Named moves (each a turn or a mirror), then the moves between two rows, first move first; the first pair answered
Dite (before -> after):
[  3.8,  -6.3, -17.0,   7.7,   8.4,   4.0,   4.2,  -1.0,   6.2,   0.1,
   6.4,   4.4, -19.6,  -0.4,  -7.0,   4.3,   2.4,  -8.6,   2.7,   3.8,
  -0.9, -13.5,  -2.5,  -5.1,  -6.1, -14.0,  16.2,   0.0,   7.5,   9.0,
 -10.9,  -2.5,  -3.7, -16.7,  11.6,   1.8,  14.5,   9.7,  -6.8,   4.3,
   6.7,   4.1,  -6.3] -> [  0.5,  -0.5, -16.2,  11.3,  12.0,   1.7,   7.6,  -4.8,   2.6,   2.6,
   8.3,   5.4, -21.2,   0.5,   0.5,   4.8,   4.2, -10.0,   2.8,   5.3,
   2.5, -11.6,  -6.3,  -6.4, -13.0, -16.3,   9.5,   6.1,   3.2,   4.0,
 -11.5,  -6.6,   2.1, -13.3,  11.0,  -2.3,  11.6,   9.9,  -9.0,   8.0,
   5.7,   7.7,  -3.2]
[  3.3,  11.4,  18.0,  -5.1,   2.4,  -0.4, -35.6,   9.7,  -7.3,   2.8,
   4.4,  -2.7,   9.8,   5.5,   0.4,   2.9,   8.0,   0.5,  -8.0,  12.0,
  -4.4,  -6.0,  12.6,  -6.2,   6.9,   4.7,  -4.9,   7.6,  -4.2,  21.2,
   9.7,  -2.9,  -1.5, -15.2,  -6.4, -17.0,   3.7,  10.6,  15.2,   1.6,
 -10.4,  -3.4,  -8.6] -> [  3.5,  16.3,  22.0,  -1.8,   8.6,  -1.6, -28.5,   6.1, -10.6,   6.5,
   6.5,  -2.0,  10.4,   3.0,  11.6,   4.2,  10.3,  -2.6,  -6.1,  14.8,
  -0.1,  -2.3,  10.7,  -7.0,  -0.7,   3.4, -10.6,  12.7, -10.6,  13.4,
   8.3,  -7.6,   9.3, -10.9,  -9.8, -22.9,  -0.4,   7.8,  11.5,   8.8,
  -9.1,   1.4,  -6.9]
[  4.7,  -5.1,  10.8,  -5.0,   0.2,  11.6,   5.5,   3.8,  -1.1,  -0.7,
  -5.4,   2.7, -16.5,  -7.5,  -6.4,   2.0,   1.1,  -5.3,  -5.7,  11.0,
   7.2,  -0.6,   9.5,   3.3,   4.5,  17.0,   6.1,  -3.1,  -1.6,  -3.8,
  11.3,   1.6,  -5.5,  -1.4,  -2.5,  12.9,   2.0,   1.8,  20.1,   1.0,
  -9.4,   4.5,   7.6] -> [  3.4,   1.6,  11.0,  -2.2,   4.6,  12.1,   8.7,   0.7,  -4.0,   4.7,
  -4.4,   4.1, -16.2,  -7.9,   1.5,   1.4,   2.2,  -6.3,  -4.3,  13.8,
   8.0,   1.8,   6.4,   1.9,   0.1,  14.3,   1.9,  -0.4,  -6.4,  -8.5,
  12.1,  -2.8,   2.0,   2.8,  -3.9,   9.9,  -2.6,  -1.2,  18.0,   4.7,
  -8.6,   8.4,  10.5]
gopaz (before -> after):
[ 18.3,  -8.1,   1.3,  31.2,  18.3, -14.9,  21.6,  -8.2,   2.1,   8.9,
   5.6,  -4.8, -16.2,   0.6,  -5.2,  26.0,   3.3,   9.2,  -4.4,  -6.9,
  -3.7,  -5.1, -11.6,  24.6,  -9.0,  -8.0,  17.5,   2.1,  -7.7,  23.5,
   3.7,  17.0,  -7.0, -11.9, -14.3,  16.8,  13.2,   2.2,  -1.6,  -0.8,
 -18.4,  -0.3,  -6.4] -> [ 18.1,   4.5,   6.4,  34.6,  10.7, -21.0,  31.7,  -5.9,  -8.4,   6.4,
  12.8,  -0.9, -15.9,  -1.9,   3.8,  25.3,   7.1,   3.2,  -0.5,  -8.4,
  -1.2,  -6.3, -15.2,  22.3, -14.3,  -7.4,  16.9,   3.7,  -8.8,  22.1,
   2.3,  10.9,   0.1, -15.7, -14.1,  10.7,   8.3,  -1.7,   1.4,   3.0,
 -14.7,   3.9,  -6.9]
[ -2.7, -11.2,   9.9,  22.6,  -6.2, -14.3,  32.2,   2.2, -27.4,  -7.6,
  24.2,  -1.3, -18.8,  11.3,  17.4,   0.3,  -5.4,  -7.1,  16.3, -21.8,
   5.4,  -8.6,  -9.7,  14.1, -20.9, -20.5,  20.6,  -3.7,  -2.6,  -3.0,
 -18.2,  -2.2,   0.9, -10.8,  -0.3,  -9.2,   8.2,   0.1,   0.3,  -8.5,
   8.9,  -0.9, -14.7] -> [ -2.4,  -8.8,  11.0,  15.0, -18.0, -14.3,  25.7,  10.5, -35.8, -15.7,
  23.8,   4.9, -10.7,   6.4,  12.7,  -2.3,  -5.2,  -7.1,  14.4, -22.9,
   1.9, -13.3,  -9.6,   9.3, -10.7, -18.4,  20.1,  -7.2,   3.9,  -1.6,
 -16.6,   2.0,  -3.7, -13.3,   1.8,  -9.6,   8.6,   0.2,  11.2, -14.4,
  11.9,  -3.9, -18.4]
[-11.8,  10.7,  -5.2,   3.2,  -5.1,  -9.9,   9.7,   0.9, -18.6, -12.9,
   2.3,   4.1,  -0.2,   1.3,   9.6,   9.8,   9.2,   1.4,   8.3,  -0.7,
   2.6,  -1.6,   3.2,  -5.4,   2.2, -16.6,  -0.9,  -1.4,   5.9,  -3.6,
  -5.9, -10.8,  13.5,   3.3,   4.6,  -5.4,   0.3,   7.0,   3.3,  -0.1,
  -1.6,  -4.7,  -0.8] -> [-12.7,   9.1,  -7.4,  -2.4,  -9.5,  -8.5,   3.8,   4.2, -22.1, -13.6,
  -1.6,   3.1,   4.0,  -0.5,   1.5,   6.0,   8.9,   1.9,   6.9,  -2.4,
  -0.9,  -2.8,   3.9,  -5.9,   7.5, -12.2,  -0.5,  -1.8,   8.7,   0.2,
  -3.5,  -6.7,   5.1,   2.9,   6.0,  -4.3,   2.6,   6.0,   7.6,  -4.7,
   0.2,  -8.6,   0.2]
[ -5.0,  22.8, -13.6,  10.9, -35.7,  -6.8,  10.6,   3.2,   9.8, -17.6,
   6.8,   1.4, -10.3,  -7.9,  15.8,   9.9,  15.1,  -0.4,   7.0, -14.4,
  -6.5,  -2.1, -14.7, -22.0,  -4.7,   8.6,   7.0,  -3.4,  -4.2,  12.2,
  -1.5, -17.4,  -0.5,  -8.7,  15.4,  -7.7,  -3.8, -22.9,   9.3,  12.2,
   4.6,  -3.6, -20.2] -> [ -6.5,  16.1, -16.3,   2.2, -38.7,  -2.9,   1.3,   7.3,   9.7, -20.6,
   5.1,   1.4,  -3.1,  -8.6,   6.4,   8.3,  14.5,   1.5,   6.0, -16.4,
 -10.9,  -4.4, -11.1, -23.6,   7.4,  12.6,   6.7,  -9.1,   1.5,  17.0,
   1.6, -13.9, -11.1,  -6.9,  17.5,  -2.0,  -0.2, -18.7,  15.3,   5.6,
   3.6, -10.0, -21.4]
bopa (before -> after):
[ -9.5, -10.4,  24.4,  16.6,  25.7,  17.5,  -2.2, -17.7,  -7.0,  11.5,
   0.3,  -4.6,   4.8,   0.4,  -3.1, -13.3, -12.9,   8.4,  -6.9,  -6.4,
  -1.5,   9.9,   3.4,  -8.4,  -5.0, -13.5,  -5.4, -18.8,  -0.8,  29.0,
   5.1,  -5.3,  -8.7,  -1.8,   2.6, -10.8,  -6.3,  15.7,  11.0,  -9.5,
  14.6, -24.4,   4.6] -> [ -8.7,  -1.0,  29.5,  19.6,  20.8,  11.8,   7.4, -15.1, -17.7,   8.8,
   3.6,   1.5,   1.7,  -3.4,   4.3, -10.6,  -9.3,   8.4,  -2.2, -12.0,
   0.3,   5.4,   0.2,  -6.4,  -7.2, -18.2,  -3.4, -16.1,   1.0,  27.9,
   2.5,  -5.8,  -5.6,  -9.3,   0.8, -15.1,  -8.6,  13.2,  15.2,  -9.3,
  18.2, -20.1,  -0.2]
[ -5.8,  22.5,  -6.6,   1.4,   6.3, -21.0,  26.5,   8.4,  -9.0,  -7.5,
  -6.5,  -5.2, -17.9,  -5.4,  -6.9,   9.6,   2.3,  15.7,  -1.1,  -0.3,
   7.6, -10.2, -19.3,  -6.8,  14.5,  -3.7,  11.6,   6.8,  18.0,  28.5,
  -5.9,  -1.5,   5.5,  -7.5,  13.5,  10.0,   4.1,  -4.2,   4.3,   9.2,
   8.0,   1.2, -12.5] -> [-10.3,   3.5, -15.9,  -9.1,  19.6,  -2.8,   1.4,  -0.1,  21.9,  -3.8,
 -17.0, -15.5,  -5.8,   2.4, -22.6,   1.4,  -7.4,  16.2,  -7.2,  12.3,
  -5.9,   3.1, -10.4,  -8.3,  24.5,  12.8,  -2.0,   2.4,  15.6,  25.1,
  -0.5,   2.4,  -3.2,   5.7,  15.7,  16.1,  10.9,   1.1,  -6.8,  11.3,
  -1.0,  -6.8,  -0.6]
[ -1.4,  -6.7,  -5.2,  17.3,  -7.3,  -0.3,  -3.2,  -1.9,   6.4,  -3.9,
  -8.1,  -2.3, -18.0,  -1.1,  -5.8,  -1.1,  -1.6,   9.3,   5.7,   3.4,
  -6.5,   0.0,   8.0,  -1.2,   2.1, -12.4,   8.3,   7.2,  -1.2,  -3.5,
  -4.4,   2.9, -14.1,   0.9,  15.0,   8.3,   9.6,  -3.5,  -0.5,  -6.4,
 -21.1,  10.5,  -1.1] -> [ -2.4,  -4.4,  -3.9,  17.5,  -6.8,  -1.9,  -1.2,  -1.3,   1.3,  -4.0,
  -7.8,   0.2, -20.3,  -2.1,  -2.3,   1.6,   0.0,   8.5,   7.7,   0.5,
  -6.2,  -3.3,   5.8,  -0.6,  -0.3, -14.6,  12.2,   7.9,  -2.2,  -2.3,
  -6.5,   2.3, -13.7,  -0.8,  13.3,  10.5,   8.6,  -3.2,   0.7,  -6.7,
 -19.5,  13.3,  -1.5]
[  5.1,  -4.5,  28.6, -10.6, -10.5,  -7.8,  -2.9,  10.7,  -2.1, -12.6,
  14.4,  -0.2,  23.4,   7.9, -15.4,  -5.1,   0.2,  -5.4,  -7.0,   5.3,
  -4.4,   1.4,  -4.4,  -4.3,  -3.4,   4.8,  -3.8,  -4.7,   7.0,  -6.3,
  10.6,   2.3,  -7.7,   2.2,   5.9,   2.9,  -2.0,  -8.3,  10.0,  -5.4,
  -5.5,  -9.9,  11.1] -> [  6.5,  -2.1,  29.5,  -7.7, -10.3,  -8.8,   1.1,  13.3,  -8.3, -13.7,
  18.4,   3.5,  21.4,   6.5, -12.2,  -3.5,  -0.9,  -4.7,  -5.4,   3.3,
  -4.8,  -1.2,  -6.7,  -3.8,  -6.6,   0.5,  -1.0,  -5.8,   7.3,  -7.2,
   8.3,   2.7,  -7.5,  -2.4,   4.0,   1.7,  -4.2,  -8.9,  12.6,  -4.8,
  -5.6,  -9.3,   7.4]
Poma (before -> after):
[-11.2,   4.3, -13.9,  16.7,  11.8,   3.1,   4.7,   3.2,   1.0,   8.3,
  -7.9,   8.0, -11.8,  -1.3,   1.9,   1.4,  -9.1,  -5.6,  11.7,  -7.0,
  16.7,  -6.6,   7.2,  -3.0,  -6.2,  -6.4,  -1.4,   1.4,   2.7, -12.7,
  -1.1, -11.6,   4.5, -14.6,   4.3,  -0.5,  -5.3,  -3.0,  -5.4,  13.3,
  11.9,   3.6,   3.4] -> [ -9.0,  -5.6, -12.2,  15.2,  23.2,   3.9,   3.0,  -4.2,   5.3,  14.0,
  -8.7,   2.1,  -9.8,   0.4,  -0.5,   1.3, -10.5,  -4.3,   6.8,  -2.1,
  13.9,  -2.9,   5.5,   0.5,  -8.1, -11.5,  -2.0,   1.4,  -4.9, -10.9,
  -1.2,  -8.2,   5.0,  -8.4,   1.3,   4.8,  -3.8,   1.7, -12.5,  13.1,
   4.7,   3.6,   8.0]
[ -1.5,  -9.5,   5.6,  -7.0,  19.5,   5.3, -14.6,   7.3,  -0.1,  -3.7,
   1.3,  -7.8,  12.2,  20.7, -15.7,  -1.8,  -0.3, -10.3,   5.9,  11.4,
  -8.6,  -8.3,  18.8,  -1.8,  24.8,  10.3,   1.6,  -4.8,  -3.2,  26.2,
  -6.2,   7.9,  -0.1,   6.5,  -2.7,  -7.3,   7.2,   3.1,  20.5,  -7.5,
   3.4,  -6.5,  13.6] -> [  2.5,  -1.6,   5.2,  -5.5,   8.9,   4.9, -13.4,  14.3,  -4.8,  -8.2,
   3.6,  -3.1,  13.2,  18.8, -13.7,  -6.8,  -0.5, -12.3,  10.0,   9.1,
  -5.5, -12.4,  19.2,  -5.4,  24.1,  10.7,   4.6,  -7.4,   2.1,  25.4,
  -9.1,   2.7,   2.2,   2.0,   0.1,  -9.8,   6.9,  -0.6,  25.7,  -6.9,
   8.4,  -5.4,  10.9]
[ 13.1,  -3.8,  14.9, -10.4,  -2.9,  -1.5, -12.2,  -5.1, -10.7,  -4.2,
   4.0, -13.2,  26.1, -26.6,  -2.0, -17.2,   4.8, -11.4,  -7.1,   7.7,
   0.4, -13.4,   6.4, -14.3,  -7.2,  16.9, -11.1, -22.8,  14.1, -18.4,
  16.0,   1.5,  -1.4,   7.5,  11.3, -12.3, -11.7,  -5.2,  19.1, -25.5,
 -12.8,   9.5,  15.5] -> [ 15.2,  11.4,   6.2,  -2.3, -17.6, -11.0,   0.4,   2.8, -17.0, -10.5,
   3.8,  -5.2,   8.5, -28.7,  -1.4,  -9.2,   3.8, -11.2,   3.6,  -5.4,
   5.8, -24.1,  11.4, -17.7, -15.8,  11.4,   6.3, -22.7,  23.8, -11.2,
  12.3,  -3.3,  -3.1, -10.5,  16.2, -13.8,  -8.6,  -9.5,  23.8, -21.2,
   0.1,  11.9,   2.4]
[ 11.9,   9.9,  -4.5,  -3.1,  -6.5, -15.9,  -2.8, -16.2,  10.3,  12.8,
   9.4, -10.8, -12.8,   7.5, -31.5,   4.6, -23.4,   5.6,  10.3,  12.6,
   3.4, -13.8,   6.3,   4.7, -14.9, -10.9,   6.7,  15.1,   2.3, -14.6,
  -5.0,  -0.3,   7.6,   4.5,   3.3,  -6.2,  -5.3, -11.7, -18.9, -25.4,
 -13.5,  12.0,  10.6] -> [ 10.5,   9.8,  -1.4,  -8.0,  -3.8, -12.0,  -6.7, -15.2,  12.1,  14.3,
  10.3, -12.3,  -5.5,   6.1, -31.4,  -0.9, -24.2,   2.7,   9.4,  17.2,
   0.5,  -8.7,   5.2,   1.6,  -9.7,  -7.8,  -1.0,  12.8,   2.9, -18.6,
  -0.9,  -1.1,   9.6,   9.5,   3.4,  -7.3,  -5.8, -11.4, -17.4, -25.7,
 -14.9,  12.4,  15.6]
Then:
Each pair is two moves apart.
[ 4.4, -3.2,  3.9, -1.4, -2.6,  2.1, -0.4,  4.5, -1.6,  2.4,  6.8, -1.0,
  2.3, -3.6, -0.8, -1.5, -2.5, -4.9, -2.1,  3.7,  3.8,  3.9, -4.2,  3.6,
  6.9, -0.4, -6.2, -8.4,  0.3, -5.2, -2.5, -4.0,  4.3,  3.8, -3.6, -0.8,
  0.8,  0.0,  0.5,  2.3, -0.6, -1.4,  5.0] -> [ 6.5, -0.7,  0.2,  4.6, -4.4, -4.6,  4.2,  7.8, -5.1, -0.3,  4.5,  0.8,
 -7.6, -1.9, -2.7,  2.6, -2.2, -2.1,  3.8, -2.0,  4.7, -2.4, -3.2,  4.7,
  4.2, -2.8,  2.7, -9.1,  3.3, -1.6, -2.7, -4.0,  2.5, -3.8, -3.0, -0.1,
  2.3, -0.6,  0.3,  2.8,  2.3,  0.0,  0.6]
Poma then Poma
[ 15.3,  10.6,  11.9, -15.5, -27.7,  -7.6,  17.3,  10.3,  -4.1, -17.3,
  13.3,  11.3,   2.6,   4.0,   0.7,  -8.8,  -1.6,  -6.9,   2.2,   7.2,
  11.7, -10.2,   4.9,  -9.2,  -4.8,  21.6,   1.2,   0.5,   9.2,  -9.9,
  10.0,  -2.8,   9.7,  -5.9,  -6.9, -10.5,  -3.5,  -9.8,  11.6, -10.8,
  12.7,  -6.9,  -7.0] -> [ 11.7,   2.0,  11.0, -16.9, -11.2,   4.4,   9.1,  -1.0,  14.8,  -8.5,
   9.2,   4.1,   9.4,   8.5,  -1.3, -14.9,  -6.8, -10.5,  -2.2,  19.2,
   8.1,   6.0,   6.1,  -9.2,  -8.8,  28.1, -15.8,   1.6,   0.2, -21.3,
  11.5, -10.3,  16.1,   7.6,  -8.6, -13.6,  -6.1,  -8.3,  -2.3,  -2.4,
   5.2,  -7.0,   5.8]
bopa then Dite
[-11.4,   6.0,   1.5,   6.3,  22.5,   6.0,   6.6, -23.8, -16.1,  24.7,
  14.7,   3.0,  10.6,  15.6, -11.3,  -4.8,   3.4,  16.9,  -1.9,   5.4,
   6.5,   9.6, -23.0,   7.0,   0.9,   0.1,   4.5,   1.6,  -6.7, -10.9,
  -5.4,   1.5,   9.8,   9.5,   7.1,  -2.8,   0.6,   6.1,   2.9,   4.6,
 -11.4,  15.7,  13.2] -> [-11.8,   9.2,   2.3,   2.1,  20.5,   9.4,   3.6, -20.5, -17.7,  21.8,
  15.8,   4.5,  17.3,  16.0,  -9.9,  -7.0,   3.7,  15.4,  -2.1,   8.9,
   5.6,  10.2, -22.0,   4.4,   2.7,   6.1,   3.6,   0.3,  -4.8, -11.6,
  -4.7,  -0.1,  12.3,  11.0,   8.8,  -2.6,   0.2,   6.7,   5.4,   2.7,
 -10.1,  15.5,  16.0]
gopaz then bopa
[-15.4,  25.5,   3.7,  -1.7,  -5.6,   6.2,  13.1,   3.7, -43.7,  -1.8,
  -3.2,   3.0,   8.0, -19.2,  21.4, -13.2,  10.3, -13.9,   4.6, -12.2,
  13.5,  14.0, -13.7,  -5.2,  11.5, -15.1, -22.2,  -2.3,  11.4, -10.4,
   8.0, -19.7,   9.0,   4.3,   4.8, -13.1, -16.1,   5.4,  11.6,   6.4,
  12.8,  -4.0,  -6.7] -> [-13.4,   4.7, -10.7,  14.0,  17.0,  -3.1,  23.8,  -7.4, -33.3,  10.9,
  -9.1,  -4.1, -18.7, -13.7,  16.9,  11.7,  14.1,  -0.3,   5.5, -23.4,
  17.6,   7.1,  -8.8,  15.6,  -5.7, -43.0,   0.9,   3.3,  -1.0,   9.2,
   1.8,  -5.6,   2.8,  -6.0,  -2.6,   4.7,  -4.0,  15.3,  -5.3,   1.2,
   4.7,  -3.8, -13.8]
Poma then Poma
[  8.7,  -8.1,  -1.4, -13.9, -21.6,  -2.9,  -8.5,  13.1,  21.4, -13.5,
  -4.5,  -0.9,   3.7,   2.3, -24.2, -14.7, -11.9,   4.1,   6.8,   6.5,
 -20.5, -12.0,   9.5,  -8.2,   8.2,  22.7,   7.2, -15.8,  17.8,   9.2,
   2.0,   7.1, -19.4,  -0.9,   6.3,   6.6,  19.3,  -8.6,   1.0, -12.5,
   6.2, -10.4,   3.0] -> [  8.8,  -6.6,  -1.7,  -7.5, -24.4, -11.6,   1.4,  16.9,   9.7, -12.6,
  -0.9,   2.9,  -5.4,   0.9, -23.5,  -7.4,  -7.4,   9.7,   8.3,  -1.3,
 -13.6, -20.3,   5.8,  -4.5,   4.9,  10.4,  18.7, -12.7,  17.3,  18.2,
  -1.6,  11.3, -18.4,  -9.0,   4.4,   8.6,  19.4,  -5.8,   5.4, -16.6,
   8.9, -10.1,  -7.0]
bopa then gopaz
[-10.1,  15.0,  -3.6,   0.8, -25.9, -13.7,  -5.6,   5.4,   7.9,  -8.6,
  -6.9,  -0.1,  -5.7,  -3.4,  -6.3,  -3.9,   7.6,  -1.6,   0.7,   3.4,
  -1.6, -18.7,   9.6,  -8.1,   2.3,  18.1,   0.5,  -4.4,  10.1,  -1.7,
  -6.4,  13.0,   9.4, -10.3,   2.0,  -7.0,  -2.8,  -6.6,   5.8,  -4.7,
   6.1,   3.8,   0.9] -> [-11.6,  10.1,  -2.1,   1.6, -13.0,  -2.5, -11.5,  -4.8,  21.2,  -2.1,
 -10.5,  -5.9,  -1.7,   2.9,  -3.7,  -7.6,   5.7,  -4.1,  -4.4,  12.4,
  -2.1,  -6.2,   9.6,  -9.1,  -1.2,  25.5, -13.2,  -0.2,   1.5,  -8.4,
  -4.3,   6.8,  13.9,  -0.3,   0.6, -11.0,  -5.0,  -3.8,  -1.6,   2.4,
   3.0,   5.3,  11.5]
Dite then bopa
[  3.9, -14.1,   0.5, -15.4,  -2.8,  10.6, -17.5,  -1.0, -10.1,   5.7,
   4.4,  -1.8,  17.2,  -0.3, -12.6, -11.0,  -6.4,  -2.4,   0.3,  -2.0,
   6.8,   5.0,  -0.9,   2.9,  11.3,  11.5, -12.5,  -5.3,   0.8,  16.1,
  14.9,  11.3,   0.7,   9.8,   9.8,   7.5,   4.9,  14.1,   6.8,   1.6,
  -4.4,  -5.2,   0.7] -> [  8.3,   1.2,   3.8,   2.0,  -4.7,  -6.5,   8.6,   2.6, -32.2,   7.2,
  12.5,   3.8,  -1.1,  -6.3,   5.1,   1.4,   0.5,  -0.6,   7.4, -10.5,
  21.1,  -8.8,  -8.8,   7.6,  -6.7,  -8.5,   1.7,   0.9,  -2.7,  19.4,
   8.3,   7.8,   9.2,  -4.4,   5.6,   2.9,  -1.2,  11.6,   5.6,   4.4,
   1.1,   1.6,  -7.8]
gopaz then bopa
[ 15.0,   7.8,   9.2,  29.8,  -4.2,  -4.9,   9.6,  -0.5,  12.9,  -4.4,
  -1.6,   1.2,  -6.1,  15.7,  -5.4,   1.8,  -9.8,  18.8,  -2.9,  10.2,
   5.2,  -8.9,   2.7, -14.7,  -9.9,   4.9,   6.0, -13.0,   6.0,   5.5,
  -4.0,  17.8,   7.3,   3.0,   3.6, -10.2,   2.1,  -0.7,  -2.5,   4.9,
  -1.6,   5.0,   4.5] -> [ 15.6,   1.5,  12.6,  22.9,   1.0,   2.3,   2.4,  -1.3,  14.6,  -0.7,
  -1.6,  -3.7,   1.5,  16.1,  -5.4,  -0.1,  -9.5,  18.2,  -8.0,  15.3,
   2.0,  -4.3,   1.9, -13.8,  -4.7,   8.1,  -2.4, -12.9,   0.7,   0.0,
   0.7,  19.9,   7.6,  12.5,   1.9,  -7.3,   0.3,   3.3,  -4.2,   4.5,
  -5.3,   4.7,  10.1]
Poma then Poma
[  9.8,  -1.5,   2.1,   6.7,   4.6,  -5.7,   7.2,  -6.0,  12.4,   9.2,
   4.6,  -3.5,  -0.9,   6.1,  10.0,   2.3,  -3.9,  -4.8,  -0.6,   6.7,
   6.1,  -2.1,   0.9,  -0.5, -15.4,  -2.0,  -3.8,   1.0,  -9.1,  -8.7,
   2.0,   0.5,   9.2,  -2.0,  -4.4,  -4.7,  -2.2,  -6.4,  -7.2,   6.4,
  -5.1,   5.7,   6.7] -> [  8.6,   5.6,   7.4,   2.1,  -6.9,  -4.7,   5.2,  -3.0,   2.9,   4.2,
   8.9,   2.4,   9.1,   2.4,  11.6,  -2.9,  -3.9,  -7.3,   0.9,   8.8,
   5.6,  -2.2,  -2.3,  -5.7,  -8.5,   3.2,  -9.8,   1.6,  -4.4, -12.3,
   5.5,  -1.8,  10.4,  -1.3,  -5.2,  -8.2,  -5.9,  -9.9,   1.7,   5.2,
  -2.6,   4.7,   6.2]
Poma then gopaz
